In the rows, 128 means zero.
The same turns and mirrors carry the whole set onto itself and the rows of a family onto each other. Which other rows belong to the same family as each row named below? List them in the order they appear above.
These 18 rows form 3 families of 6 rows each.
B: [110  97 155 165 141 162 117 136 137 133 102 148]
A: [121 103 156 153 187 142 117 133 139 129 119 153]
T: [118 140  99  90 108 115 119 119 131 143 157  97]
L: [116 103 150 180 137 148 135 132 117 130 100 140]
M: [149 129  97 113 168 104 115 142 142 158 155 120]
Y: [ 89 134 134  90 110 133 117  89 124 110 137 111]
S: [101 132 141  83 157 120 120  87 132 105 143 130]
D: [137 104 120 166 139 144 118 166 146 165 123 133]
Q: [146 110 110 175 133 131 133 154 127 159 111 132]
N: [ 85 112 162 127 126 157 117  97 127 105 109 136]
J: [147 111 121 150 185 124 115 154 143 157 135 139]
R: [ 98 114 166 119 173 140 120  99 133 104 123 149]
H: [126 141 106  80 154 102 117 108 137 132 159 116]
V: [142 126  92 128 123 120 119 157 142 171 150 109]
E: [ 90 116 163 144 122 145 142 100 113 103 112 133]
F: [ 92 135 137 103 102 124 147  91 117 106 137 119]
G: [122 142  97  98  97 106 145 113 126 136 149 111]
C: [149 130  84 134 113 109 138 146 131 162 136 117]

Which other rows belong to the same family as E? L, Q, F, G, C
Which other rows belong to the same family as T? B, Y, D, N, V

The same turns and mirrors carry the whole set onto itself and the rows of a family onto each other. Which other rows belong to the same family as each row named below? List them in the order they appear above.
These 16 rows form 4 families of 4 rows each.
gada: [131 105 144 108 114 164 144 104  77 169]
loras: [130 125 104 109 142 139 130 117  64 121]
Kun: [137 111 127 104 141 134 127 103  68  88]
futo: [143 118 150 110 102 172 127  98  73 157]
Revak: [113 131 129 123 147 128  94 131 127  81]
lipif: [111 138 140 111 104 176 139  88  92 166]
tib: [103 108 158 117 146 135 108 120 148  81]
neduv: [ 98 116 176 116 112 179 127 105 149 147]
lipu: [108 124 163 124  87 162 123  90 144 151]
vuba: [ 94 143 165 125 109 165 103 101 154 126]
burab: [111 126 172 116 111 194 113 120 144 140]
Repe: [121 113 121 106 108 153 159  89  79 151]
dar: [137  97 126 110 148 119 125 118  75 103]
zamid: [105 119 149 109 149 158 113 125 140  71]
vis: [125 107 101 111 147 127 135 134  95  99]
tasud: [111 117 144 129 126 136 100 136 160  99]

Which other rows belong to the same family as Repe? lipu, vis, tasud
Which other rows belong to the same family as zamid? Kun, futo, burab

The same turns and mirrors carry the whole set onto itself and the rows of a family onto each other. Which other rows belong to the same family as each row named below? List them in the order they appear above.
These 36 rows form 6 families of 6 rows each.
Zek: [154 101 133 117 127 165 145 105 179 137]
rab: [ 95 149 127  92 136 145 137 105 160 118]
Loni: [123  80 144  94 101 147 164 141 104  93]
besa: [ 98  71 166 124 110 140 130 107 123 108]
gen: [165 113 122 128 103 142 104 137 128 161]
Pez: [117  58 149  86 131 140 153 121 115 114]
dige: [124  97 110  86 165 135 131 123 164 125]
vipen: [139 135 116  78  88 156 148 145 105 113]
Zekeg: [138  95 128  90 127 152 135 111 174 162]
kuve: [ 96 151 103 102 127 128 142 146 127 123]
tev: [154 112 119 135  99 132  87 134 122 138]
mezi: [112 141 130  84 116 157 168 150 108 132]
gobuf: [ 99 123 117  87 140 135 131 108 174 121]
Lepi: [113 150 122  88 162 144 130 131 147 133]
Fula: [121 101 146 169 130 130 131 119 114 124]
movi: [126  73 157 104 126 148 157 132  97  95]
Vakor: [135 141 112 113 122 159 176 135 115  98]
zare: [112 101 135  97  82 146 173 146 110 127]
davar: [129  71 144  81 131 151 131 117 168 142]
fof: [104 118 141 134 133 113  92 122 109 115]
Kefa: [107 152 117  88 101 141 152 137 124  95]
Gedu: [124 145 132  86 100 156 163 135 109  94]
devu: [163 119 135 153  97 149 125 123 140 146]
Fuvo: [184  98 117  91 111 152 116 128 145 126]
vavo: [ 91 147 123 101 139 140 104 116 146 109]
Fevu: [165 119 129 105  80 140 114 147 122 147]
sele: [142 122 142 136 101 139  83 112 122 105]
bele: [178 115 150 114 106 151 101 116 119 141]
zev: [ 99  87 166 104 118 155 161 124  97 125]
Sevi: [118 110 170 137 117 142 103 106  96 121]
Dop: [156  88 115  90 111 145 126 121 167 155]
Mag: [127  82 139 130 132 146 180 130 105 110]
vop: [124  95 147 147 139 128  98 130 101 117]
Zipig: [112  75 148 137 129 127 107 125 108 102]
turum: [160 101 139  84 154 151 120 115 160 145]
ziz: [119 142 117 116 150 159 146 106 163 104]

Which other rows belong to the same family as Pez? vipen, davar, fof, vavo, Fevu
Which other rows belong to the same family as turum? mezi, Lepi, bele, zev, Sevi
Which other rows belong to the same family as rab? gen, Zekeg, movi, Gedu, vop
Which other rows belong to the same family as besa? dige, kuve, zare, Fuvo, sele

The same turns and mirrors carry the whole set onto itself and the rows of a family onto each other. Which other rows belong to the same family as each row named below? List them in the order they appear above.
These 40 rows form 5 families of 8 rows each.
nimes: [163  92 104  93 172  84 103  99 127 181 107 198 170 114 134 149 114]
muke: [124 129  65 151 134  62 104  83 194 179 131 157 165 109 143 161 114]
mokil: [161 123 130 152 165  76 112  91 166 120 139 176 195 128 108 172 148]
gosiv: [168 117 138  76 170  98 161 120 158 123 156 180 157 155 119 134 106]
Febu: [151 102  93  83 166  92 110  92 127 182 109 201 182 115 126 156 115]
vev: [145 106  69  68 127  93 146  97 183 178 137 157 131 137 149 121  91]
Fop: [113 119  71 153 127  75 103  79 187 167 116 158 173 109 149 159 122]
tiro: [125 103  68  79 131  99 133 102 175 176 139 153 122 136 139 118  93]
kozar: [134 103  68  84 129  99 134 106 175 177 142 160 122 137 147 107  99]
nosit: [172  98  62 121 145  84 148  87 175 113 131 192 172 100 117 137  77]
fon: [182 102 132  67 158 107 152 106 155 117 144 175 162 156 113 135 126]
pepem: [154  91 101  86 167  89 112  91 127 182 108 198 172 115 127 161 120]
bonof: [125  93  80  79 126  92 134 104 182 178 137 162 119 143 128 113  93]
vimom: [171 101 138  72 163  99 157 111 157 123 144 180 160 165 113 129 117]
nad: [132 133 126  98 149  99 111 118 171 184 126 143 150 171 138 164 154]
tup: [157 106 101  95 155  86 116  79 123 183 102 196 172 117 118 157 105]
Luri: [164 102  61 122 153  71 147  86 171 108 134 191 171 100 121 131  77]
tunuv: [130 146 132  89 144  83 102 113 177 182 135 155 157 155 133 150 163]
zikeg: [150 122  94 124 137  83 143 109 225 115 174 136 153 150 137 139 134]
fil: [162 137 131 147 168  81 115  95 170 115 138 178 202 128 120 172 142]
Belek: [141 129 106 137 132  80 153 107 225 114 157 141 150 143 130 125 130]
kavi: [169 137 118 141 169  82 128  92 166 119 132 176 210 117 127 172 151]
siteg: [146 139  95 135 129  82 149 103 223 115 163 139 156 147 127 126 123]
noko: [127 130 134  99 146 101 114 113 179 186 134 149 160 160 133 150 167]
mez: [159 130 131 137 168  73 128  92 176 119 127 182 209 121 109 174 146]
kurik: [161 106 104  96 154  78 106  95 125 184 103 202 175 114 122 155 113]
Mava: [177  88  73 125 148  78 147  82 172 114 142 181 177  97 121 124  80]
dev: [164  87  64 131 151  91 158  81 175 116 134 184 173 105 123 135  80]
rinaz: [126 116  61 145 126  76 100  76 192 172 115 158 173 108 137 150 136]
vub: [181 113 126  70 170  99 158 121 164 130 152 183 157 151 103 124 122]
dumo: [140 122  93 124 138  94 155  99 226 113 170 135 156 148 132 135 130]
tapi: [135 140  93 126 124  89 159  99 224 114 161 142 157 147 124 137 130]
Dimaz: [137  93  66  72 126  88 145  98 183 182 133 159 128 136 136 117  99]
nur: [171 128 129 142 164  73 128  92 175 121 129 184 207 125 115 170 152]
Suru: [124 132 135 100 149  89 110 109 174 183 138 145 158 162 137 148 166]
gog: [118 122  72 150 129  71  97  70 192 168 112 164 167 108 143 158 124]
Sugug: [125 142 125  95 145  93 112 111 179 183 128 154 151 169 134 164 160]
Luk: [179 110 127  71 164 100 163 124 159 130 159 174 162 153 114 128 116]
pugeb: [176  98  74 120 142  72 146  72 180 114 147 190 175  96 114 130  86]
nazab: [129 128  61 151 129  72 105  81 192 172 127 156 169 100 142 161 125]

Which other rows belong to the same family as Sugug? vimom, fil, kurik, Mava, dumo, Dimaz, nazab
Which other rows belong to the same family as pepem? tiro, nosit, siteg, nur, Suru, gog, Luk
Which other rows belong to the same family as dev? nimes, gosiv, bonof, tunuv, kavi, rinaz, tapi

The same turns and mirrors carry the whole set onto itself and the rows of a family onto each other. Which other rows belong to the same family as each row named below? List them in the order they appear above.
These 40 rows form 5 families of 8 rows each.
Beges: [114 165 126 120 137 121 117  92]
merev: [120 155 138 132 127 145 113 100]
Dumol: [104 129 154 121 130 128  86 103]
difof: [105 140 152 119 126 138 121  83]
morot: [ 99 144 151 123 140 132  98  87]
kado: [108 151 147 132 151 124 105 103]
gapir: [115  65  79 123 152 143 142  90]
mev: [104 146 151 120 147 116 105  94]
vitik: [129  66  77 117 145 145 131  91]
tul: [137  71  82 129 129 146 136 109]
tagem: [123  60  82 131 146 134 136  94]
Pama: [101 154 139 123 147 124  97  92]
nogod: [ 83 143 136 135 126 129  96  99]
Rel: [133  67  78 122 152 132 130 102]
taveg: [ 98 147 135 113 152 109  93 110]
sitod: [101 148 134 109 135 131  87 113]
Gokub: [126  83  66 125 138 120 142 100]
Zepo: [ 93 140 144 104 134 134  93 112]
Kivi: [105 143 156 131 146 130 107 101]
nived: [109  72  74 102 129 128 139  92]
keged: [ 95  56  88 120 158 136 125  94]
des: [117  75  82 109 151 131 154 111]
fogad: [107 150 143 130 144 137  95 100]
gune: [ 97 149 148 121 152 133 105  99]
nid: [122  72  72 112 155 136 137  94]
lupa: [ 81 133 153 124 148 122 105 106]
goz: [115  62  92 117 131 134 149  90]
bulon: [120  67  77 127 154 125 139  97]
Fafum: [122  73  69 128 150 138 135  92]
Rofi: [110  80  68 120 140 144 142 117]
rufu: [116  72  65 135 154 132 108 100]
dito: [103 144 135 142 139 123  87 111]
defo: [110  72  72 109 167 126 117 105]
bena: [ 76 147 132 127 135 123 102 104]
pifu: [125  61  85 116 154 134 139  99]
vap: [113 146 150 129 140 121  98  94]
Gak: [111  72  78 120 133 153 142 113]
noga: [ 99 153 143 112 147 133 132  99]
gopo: [118  75  68 111 122 132 129  93]
veli: [119  57  86 121 145 145 106  97]

Which other rows belong to the same family as sitod? nogod, Zepo, nived, Rofi, bena, Gak, gopo
Which other rows belong to the same family as vitik? morot, gapir, Pama, fogad, gune, nid, Fafum
Which other rows belong to the same family as dito? Dumol, tul, taveg, Gokub, des, lupa, goz
Which other rows belong to the same family as Kivi? kado, mev, tagem, Rel, bulon, pifu, vap

